Each row has a name. Each question is about the rows just above it.

[ 73 135 165 119 106  95 128 120 150 118  57 125 103 135 143 105 174 114
 139 184 149  89 150 149  57 139 138] = fup
[127 142 106 150 129 176 154 132 116 161  77 112 155 121  68 162 104  82
 183 161  98 136 112  93 137  97 111] = zete
[138 106  97  73  95  75 116  71 133 150 176  59 140 128 168 133 127 124
 110 138 115 155  75 127 137 111 138] = zol
[106 142 106 150 152 176 166 132 122 171  77 112 155 121  43 171 104  71
 183 161  81 146 112  93 126 118 125] = bivi
[138 114 106  73  95  95 103  71 122 150 157  59 140 135 168 143 127 124
 110 130 115 165  75 127 137 111 138] = rini
[138 114 106  73  95  95 103  71 122 150 157  59 140 135 168 143 127 124
 110 138 115 165  75 127 137 111 138] = rato
[149 121 106  57 106  75 128  71 144 161 157  59 133 128 168 143 127 124
 110 138 132 146  75 138 137 104 151] = repe
[106 121 136 135  95 115 179  83 110 118 137 125 133 163 143 143 151 124
 139 130 199 155 125  93 103 139 105] = Sulas
[127 149 116 150 129 156 141 132 116 161  77  99 155 128  43 171 104  71
 183 153  98 136 125  82 126  97 118] = geb
[116 128 146 135  95 115 192  83 110 118 137 112 140 163 143 143 151 114
 139 130 182 155 125  93 103 132 105] = Pupi
[ 97  72  95  75 116 115 192  83 110 118 137 112 140 163 143 143 151 114
 139 130 182 155 112  93 126 118 131] = sada
[106 149 106 135 152 115 140 137 110  83 118 112 192 163  43 171 104  71
 183 153  98 136 112 105 126 132 131] = tez
Whose row is [ 97  72  95  75 116 115 192  83 110 118 137 112 140 163 143 143 151 114
 139 130 182 155 112  93 126 118 131]? => sada
What are the next 3 entries after [ 97  73  95  75 116]? => [ 71 133 150]

[ 63 146 205 194 222 155 212  24 156  63 109  45 101  93 204 108 118 138
  20 150  52  85 235 175 116 196 101 204 131 168 215  25  85 145  80 234
 166  57 118 119  26  29  44 120 124 197  37  44  37 211 189]  fup
[ 65  63 177  68 102 164 126 228  39  32  21 173  70 167 173 203 139  85
 214  53 204 228 129 100 237 219 117 191 178  78  19  80  27 159  90 148
 207 151  55 231 178 219  70  20 237 141 213 171  41 194  39]  Sulas
[119  51 121 210  61  35 206  79 202 154  23 183  41 157 169  85 168 153
 159  46 227 101 123  67 204 205 225  98 103  36  18 150  97 103 183 156
  60  37 162  80 107 105 204  92  22 152 141 133 188 114 192]  bivi
[187  24  51  20  87 100 114 166  22  62 217  41 178 167 206 196 214  59
  88 180 230 122  21  63  30 199 220  36  97  30 224 114 154  95 108 237
 224 109 158 133 203  92 119 148 235 222  35 109 107 181 129]  geb
[ 70 187  24  51  20  87 100 114 166  20  62 217  81  20 229  86  50 226
 185 148  72 139  19  84  27 122 115 132  21 144 100 179 207 109 143 177
 228 117  41 205 164  70  40 132 132 141 128  73 178  56  17]  zol
[ 33 187  20  51  20 213 100 114 166  20 211 217  81  20 229  86  61 226
 185 148  72 139  19  84  27 122 115 132  21 144 100 179 207 109 143 177
 228 117  41  30 164  70  40 132 132 141 128  73 178  56  17]  rini
Give the next 3 entries after [180 230 122  21  63  30 199]. => [220  36  97]
The next 3 entries after [187  24  51  20  87 100 114 166  20  62 217]: => [ 81  20 229]
Give the next 3 entries after [101 204 131]. => [168 215  25]
Where do [ 70 187  24  51  20  87 100 114 166  20  62 217  81  20 229  86  50 226
 185 148  72 139  19  84  27 122 115 132  21 144 100 179 207 109 143 177
 228 117  41 205 164  70  40 132 132 141 128  73 178  56  17] appear? => zol

[124 116 124 129 135 211 141 126 119 125 129 139 127 101 162 125 136 129
 112 128 149 135 124 127 133 132  93  78 115 129 122 167 125 118 126 122
 124 107 130 127 126] : repe
[128 133 113 128 129  50 150 130 142 124 132 126 124 125  82 125 115 149
 115 123 122 127 127 131 119 126 129 129 115  78  10 112 133 124 121 136
 129 157 127 125 134] : Sulas
[128 133 113 128 129  50 150 130 142 124 132 126 124 125  82 125 115 122
 123 115 149 127 127 131 119 126 129 129 115  78  10 112 133 124 121 136
 129 157 127 125 126] : rato
Give the next 3 entries after [149 115 123 122]. => [127 127 131]
Whose row is [128 133 113 128 129  50 150 130 142 124 132 126 124 125  82 125 115 122
 123 115 149 127 127 131 119 126 129 129 115  78  10 112 133 124 121 136
 129 157 127 125 126]? => rato
The next 3 entries after [129 139 127 101 162 125 136]: => [129 112 128]
The next 3 entries after [126 122]: => [124 107 130]

